Here is a table of points, one per row:
[-14  42 -19  -3  -7   7 -14  12 -16  -8  38 -13  19 -55   2 -41  31  10   6 -42  68 -28 -41 -18  42 -10  27   0   8
 -13   6 -23 -45  19 -14]
[-37  13  16 -38 -10 -38 -42  24  -5 -10 -20 -37  12   6 -28 -34 -28  43 -68 -10  14 -14   4 -37  -4  32  -5   7 -34
  -3 -45  51  -1  41  42]
[  6 -19  29 -26   4 -42  -5   1  26 -21 -72 -25 -17  19  11  16   6  29  -4  38  21  45  18 -15  17  40  -4  30   7
 -56  17  48  38 -66  12]
[-33  29  31 -37  21   8 -17  26  30  32 -47  -3 -20  -1 -18 -17  32  36 -57 -12  23  27  -3  49  49 -45  15 -72 -13
  23  28  -7  25  32 -18]
[ 47 -22 -12  21 -29 -20 -34 -19  -3  47 -46 -54 -32  33  16 -12  20 -13 -22 -31  24  28   9 -18 -21 -18   9 -24  37
  43 -38 -62   9   6  18]
[-28  16 -48  50  -7  50   0  11  -1 -50   1 -74 -12  38  67 -42  -5 -22 -21  16 -27   9 -26   7  20  36 -39 -12 -21
 -15 -50 -61 -13 -12  -1]
[-52  12 -33 -25 -51  29  27  32 -26  16  -5 -21  17  14  37 -14 -38  36  -9  67 -21 -54  71  -9 -47 -42 -93   2 -27
   3   1  54 -50   4  10]
[ 39  12  53 -43 -38  10   7  -8 -49  -5 -21  29  13  26 -23  49 -31  25 -32  45 -12   5  12 -33  33 -22 -11  -3  26
  -6  -2 -10 -50  64 -28]
[-32 -53  27   6 -41  -8 -52 -14 -18 -21  18  15 -32 -12  -6 -55 -15  -6  39  -2 -21 -76 -34  -8   0  43  -8   1  16
   4 -16 -24  47  -1 -21]
[-24  58 -47 -25 -58  40  22  16   1   8   9  23 -26  37  -8  28  11  38  21   2   7 -46 -33 -53  10 -33  36  26  19
 -59 -16 -11  44  16  53]
[-53  28 -20   8 -15 -41  95  24  32  33 -54  46 -12  47  -1  29  -8  -7 -46 -16  39  15  -9   0 -22 -24   0   3 -51
 -13  -5 -10  14   1  28]
[  7 -39  79  19   2  50  31  -2   6  31   5  16  19 -17   5   7  41 -14   6 -71  18  62 -28 -18 -42   4   4   4 -32
   6  -1 -33  14 -36  63]
[ 17  20  35 -29 -15  -9  73  29   1 -13   8  26  12   0  -1 -45   9 -52 -30   7 -10 -40  16  54  -7  37  10  22  28
  54   8 -47   4 -10 -61]
[-10  45 -14  45   4 -43 -14   0 -84  29 -31   8 -27  -5  -8 -17 -44  -5 -25  11  25  25  46  18 -24   4  71  15   7
 -11  -7  34 -38 -60 -15]
[ 34  -2  27 -23  19 -15  32 -23 -18   9 -45 -60 -42 -25   6 -25  42 -30 -12  52 -48  -6 -46 -31 -21 -20 -54  19 -51
   1  34 -29  -1  12 -43]
[-38 -41   9  27 -13 -40  41 -19 -26 -52 -32  34 -34 -12  34  75  16  19  60   9   8  31 -19  30   0 -26 -36  -7   2
 -47   7  43   8   9 -40]
[-10  31   2 -40  21 -29  24 -17  23   9  -9 -13  15 -23  30 -17   2 -52  16 -28  83   0 -15  36 -27 -12 -80  24  30
 -30 -36 -38 -50 -16  46]
[ 57  23 -52 -27  26 -32  34 -70 -19  39 -62 -51  38  36  20 -41   0  37  67 -13  12   8 -20  -1  16  18  13 -39  15
  52 -23  12  12 -41   4]
[  0 -11   6 127  -2   1   9   6   4 -23  10  25  24   5   8 -44   0  -7  -5  -1 -10  16  -2  34  45  24   7 -71  34
 -19  30   4 -18 -26  61]
[-18  66   9 -12  53  33 -34  21 -40  73  44 -50  14   4  46  36  52   5  24 -22  -9   2  50  36   5 -29  22  23  41
 -11   6   9 -27 -32 -10]
[ 49 -45  17   2  13  -3  74 -19  12  36 -25 -35 -57 -29   8 -32  18   9  15  22  30 -22  30 -22  56  23  55   0  51
 -30  -2 -23 -33 -13  35]
[  4  16  20  11 -38  17 -40  -6  13  19 -37  38  61 -21 -67  48  -5 -23  39   4  -9 -36 -34 -48   8 -10  -7 -43  46
 -11  13 -10 -64   2 -45]
[ 26 -63   2   5   9 -62  16 -16 -30  -9  33 -86  23  22 -39  34 -27  24   8 -60 -75  44  32 -23 -16   5   5  -8   9
 -23  58  27  46  47  19]
[-51 -26  27 -15  13  30  -8 -12  22  -5  15 -23  57  51  15  -5 -38 -11  34  -7  35  42 -39 -28 -16  21   0  52  37
   3 -49 -48   6 -21 -20]
[  2 -53  -1 -37  47   9  22 -24  16  28  27  -7   2  -9   1 -28  11 -31  12  20 -14  13   6 -57 -59  11   7 -85 -10
 -13 -33   7 -25   4  39]
[ 20 -58   0   4 -34 -33  59  81   3  11  30 -44  20 -32 -38 -14   7  23  26  -5   3   7 -89  40  -2 -42  42   4  11
  -7 -10  17 -25  44  -4]
[-34 -12 -17 -48   8  52  19   5  35  -3  48  18 -24  29 -44 -14 -34  -7  13  50 -54  39  29   5 -22 -33  10  49   5
  -7 -13  -8 -39 -71 -40]
[-13  19  -5 -26 -37   7  13 -76  87 -19   0 -14 -25 -51 -14   2  -9  -1 -64  -8  -2  -2  35   6  31  -1   3   0  10
 -59  12  21 -20  35 -33]
[ 25 -28  19  -3 -65   4 -10  -9  -4  87  13  53 -25 -36  56   5 -37 -23  10 -41 -23 -35 -15   6   5 -16   6 -28  24
  69 -15  33  48  31   7]
[ 65  49  32  -6 -84 -16 -23  43   5 -58  -3   6 -31  17  46  36 -37   3  44 -24 -30  38  51  42 -15 -14 -22   1 -27
  -9  34 -48   3 -40  25]
[  5  -9 -54   0  10 -19 -23   0  -9 -42  35  34 -25 -31   5  68  48 -25 -66 -11 -15  25 -47  17 -29  14  58   6  -4
  56 -23  26 -31 -54   0]
[ 41 106  -1 -12  20  28 -31  -1  11 -63   2  -5  10  -2 -35 -10 -19  18  41 -16  21  17 -30  -2 -48  94 -11 -35 -20
 -29  -3  18   5  -4 -32]
[  8   4  22 -29  36   3 -35 -16  13 -19  -5  -2 -12 -74  30 -19 -48 -27  31 -38 -48  55 -53  11  11 -14  20  33 -20
  22 -36  32  -8 -50  19]
[ 47  31  38  28  23 -29   8 -33 -18 -28  10  -4   2  38  32  48 -20   1 -43  34 -21 -26 -27  -9   1 -38   7  64 -23
 -27 -18  20 -19  46  39]
[ 21 -31 -18  32 -21  84 -30   3   0  26 -39 -31  71 -48  32 -23 -10  40 -42 -18  25 -39  24  26 -21   8  14  35 -54
 -54  21 -10 -12   2 -11]
[ -15  -34   33  -12   19    7  -26  -19 -104  -13   29   -8  -44   64   -4  -49   36  -20   32  -65   42   55  -24
   -4   -8    1  -42   33  -19   11    7   28  -26  -11   21]
[ 28 -18 -55 -29  -6   2 -33   7   3  -7  12 -21 -39 -18 -17   5   8 -20   7  28  18   0 -20   2 -28  -9 -39  51 -12
  14  62   5  69 -31 -10]
[-29   2 -19  23 -37  10  16  38  40 -52 -31  26 -27  28 -44  -5  32   2 -38 -30   2 -26  30   0 -44  10 -27  36  48
  52 -31  40 -57  -6 -18]
[-12  31  19 -13 -14 -45 -43  93  43  28  20   6  33 -10  13 -42  31 -78 -15  44 -11  31  17   3  -2  -5 -39 -17  34
 -38 -11  61   4   7  10]
[-61  -3  39  20  -5  15  50  30 -10 -29  22 -48  -5  34  12  37 -16 -29  20 -13  -4  -2  35 -25  25  64  62 -16 -22
  76  17  29  56  52 -38]
[ -2   5 -26  22  37  31  -2  10 -10  -4 -21  15  -1   2 -11  52 -18  -3  15  44   8  63  14  58 -81  -6   2  26  35
   0 -60 -23   8  47 -74]
[ -1 -10 -32  19  35  67  -8 -24 -18   2 -32  45  33 -35 -18   4   2  -4 -28 -15 -65 -17 -11  36  66  39 -55   4  27
   2   8 -12  47  62  52]
[ 58 -35 -33  51  45 -16 -29  31  17 -15 -30  44  18  35 -35 -43 -50 -35 -10 -92 -23 -53   5 -11  20   9  12  23   5
 -39 -18  -8  70 -13   6]
[ 12 -30   5 -42  10 -14 -15 -10 -14  16  59  10 -28  -6 -34   5 -12  38 -78   8 -27  12  15  69  75  15 -50  -2 -19
 -30 -77 -25  13 -13 -36]
[-57  20  58  -4  14  -8  10 -49 -30 -43 -30  19  13  26 -12 -59 -35  -7 -10  27  -7  16  12  35 -24 -21  63  17  26
  15  89  34  24  13   2]
[-27  40  -3  32 -44  18  -7  31  -1  62  14 -11 -19 -38 -84  31 -14  22  41  76 -15 -37  36 -27  -3 -14 -12  12  23
  -4 -15 -30  35 -12  44]
[ 27 -51 -50 -42  36  20  -5  41  46 -21 -23   4 -15  32  16  20  83  19  -8  37 -29 -43 -35  56 -23  38  41  23  37
  35  47  -2 -48  37  30]
[-20  47 -37 -16 -49 -34  16 -16 -45   2  10  56  41 -33  24   3  45   4  11 -17 -25 -35  28 -40  28   9 -13  -6  35
  59  23  -7  11   5  16]
[ -1  16 -22  27 -16  14  -4 -50  13  68  15  -5  36  -6 -54  38  23 -69  16  19  68 -35  20   4  20  67 -28   7 -39
 -22  23  -5 -29  -2  -9]
[-29  22  23   1  30 -17  -6 -30  61 -22  35  18 -53  31  19   2  55  27  -1  -7 -12 -62  28  -7 -80 -51 -22 -57  11
 -50   0 -27  42  40 -38]
[-25 -33 -18   8  27   0 -13 -18 -43  41 -33  -1  11 -18  -3 -12 -41 -75  -5   4  25  13 -67 -31 -31 -10  49 -58   9
 -27  40 -77   0 -10  42]
[-35   4  21  31  46   1   6  26   1  51 -55  17  -8 -45 -10 -25  14  26  41   4 -67 -37  -4 -10  40  -3  14  33 -81
  34  -5  21 -38 -22 -51]
[ -1 -66 -17  11  -1 -20 -19 -11  -8 -38 -12  45  86 -10   1 -19  18   7  -3  25 -65 -49 -12  -3  12   7  40 -12 -51
 -39  -6 -35  38  12   3]
[  0  -7  27 -18  59  27  -6  12  -5 -64  11   1 -45 -43  26  16 -43  40  37  43  55 -18  53 -34   7   3 -12 -25 -38
  25 -16  30 -10  38  32]
[   9  -21  -11   -2   17  -12   29  -26   -8  -25   -5  -17    1  -16   33   27   25  -15   27  -19  -28    6   22
  -22   33 -102   -5  -26   29  -22  -15   29   -3   -5  -28]
[-13 -12 -21 -59  21  -6 -25  12 -31  54  27  74 -35 -23  15  -9 -13  77  24 -11 -23 -34 -37  22   3  62 -37 -29  14
  -9  75 -64 -40  10 -13]
[ -6  31  35 -18  -2 -36  40  33 -17 -18  34  -7  42 -46  67  43   5  73 -46  23  13  17  68 -31 -24  33  -5  56  20
 -14   1 -10   8   5 -35]
[ 12  -7 -41   8 -12 -27  18 -45  27   8  12  -8  21  58 -25  54 -43 -27  62   4 -13  -8  15  59  -6 -20  24  33 -72
  59  10  26  20  47  18]
[ -4 -12 -31 -16   8  -6 -30  34  -5 -79   9 -24  32 -37 -58  14  14   6   6  -1  69 -11  51  25  26 -44 -48 -22 -35
  55 -18 -22  39   1  36]
[ 27   6 -16  33 -18  79   2 -38  -9  40  32  47  25 -26 -26 -59  72  61  26  14  32  16 -23  -3  -2   4  24 -12  -1
 -11 -28   9  22  14   5]
[ 26  -1  18  95  56 -38 -31 -21  74   3  37  23 -27  17 -13  -2 -28  32 -48  13  21   2 -41 -50   1 -18 -37  25 -20
  47  24   1 -21  39  -7]
[ 17 -12 -22  -6  -8  40  11  39   8 -10  34  -7  28  41  53  39 -64 -44 -44  -6  45  16 -30 -24   4   1 -47 -41   9
  45  43  61  56 -98 -25]
[  4  31  76  15  -1 -28 -12 -30   4 -29  30 -24  -5  39 -32  33   7  -7 -30   7  27 -38 -18  66   6 -20  40  -9  -4
  11 -38  27 -44 -77  30]
[ 48  48 -65   3  15  37  -9  26   4  -1  17  22 -37  25 -15  -8 -13 -30 -29 -29 -34  28  30 -50  18   5  17 -48 -12
 -11  46  -2  -9  26 -47]
[  0 -57   1  -6 -31 -41 -69 -24  42  10  20  -6 -10  37  33 -24  31 -11  61 -13  13 100  22 -51  66  -9  58  13 -11
  -8  -9  -2   7 -14  -1]
These points spread out most along one direction. Take the direction at right angles to it along which they spread out most. Go by this last direction. For each point below, how far along it does it lie, from 0 to 99? 50 is the average, and the first point above lies past it. One standard deviation of the points above along it is 16.
[ 34  -2  27 -23  19 -15  32 -23 -18   9 -45 -60 -42 -25   6 -25  42 -30 -12  52 -48  -6 -46 -31 -21 -20 -54  19 -51
   1  34 -29  -1  12 -43] 52
[ -2   5 -26  22  37  31  -2  10 -10  -4 -21  15  -1   2 -11  52 -18  -3  15  44   8  63  14  58 -81  -6   2  26  35
   0 -60 -23   8  47 -74] 42
[ 21 -31 -18  32 -21  84 -30   3   0  26 -39 -31  71 -48  32 -23 -10  40 -42 -18  25 -39  24  26 -21   8  14  35 -54
 -54  21 -10 -12   2 -11] 71
[-61  -3  39  20  -5  15  50  30 -10 -29  22 -48  -5  34  12  37 -16 -29  20 -13  -4  -2  35 -25  25  64  62 -16 -22
  76  17  29  56  52 -38] 35
[ 49 -45  17   2  13  -3  74 -19  12  36 -25 -35 -57 -29   8 -32  18   9  15  22  30 -22  30 -22  56  23  55   0  51
 -30  -2 -23 -33 -13  35] 57
[ 27 -51 -50 -42  36  20  -5  41  46 -21 -23   4 -15  32  16  20  83  19  -8  37 -29 -43 -35  56 -23  38  41  23  37
  35  47  -2 -48  37  30] 66
[-29   2 -19  23 -37  10  16  38  40 -52 -31  26 -27  28 -44  -5  32   2 -38 -30   2 -26  30   0 -44  10 -27  36  48
  52 -31  40 -57  -6 -18] 49
[  4  16  20  11 -38  17 -40  -6  13  19 -37  38  61 -21 -67  48  -5 -23  39   4  -9 -36 -34 -48   8 -10  -7 -43  46
 -11  13 -10 -64   2 -45] 76
[-37  13  16 -38 -10 -38 -42  24  -5 -10 -20 -37  12   6 -28 -34 -28  43 -68 -10  14 -14   4 -37  -4  32  -5   7 -34
  -3 -45  51  -1  41  42] 49
[-27  40  -3  32 -44  18  -7  31  -1  62  14 -11 -19 -38 -84  31 -14  22  41  76 -15 -37  36 -27  -3 -14 -12  12  23
  -4 -15 -30  35 -12  44] 74
[ 27   6 -16  33 -18  79   2 -38  -9  40  32  47  25 -26 -26 -59  72  61  26  14  32  16 -23  -3  -2   4  24 -12  -1
 -11 -28   9  22  14   5] 77
[-14  42 -19  -3  -7   7 -14  12 -16  -8  38 -13  19 -55   2 -41  31  10   6 -42  68 -28 -41 -18  42 -10  27   0   8
 -13   6 -23 -45  19 -14] 68
[ 26 -63   2   5   9 -62  16 -16 -30  -9  33 -86  23  22 -39  34 -27  24   8 -60 -75  44  32 -23 -16   5   5  -8   9
 -23  58  27  46  47  19] 32
[ 25 -28  19  -3 -65   4 -10  -9  -4  87  13  53 -25 -36  56   5 -37 -23  10 -41 -23 -35 -15   6   5 -16   6 -28  24
  69 -15  33  48  31   7] 63
[  0  -7  27 -18  59  27  -6  12  -5 -64  11   1 -45 -43  26  16 -43  40  37  43  55 -18  53 -34   7   3 -12 -25 -38
  25 -16  30 -10  38  32] 45
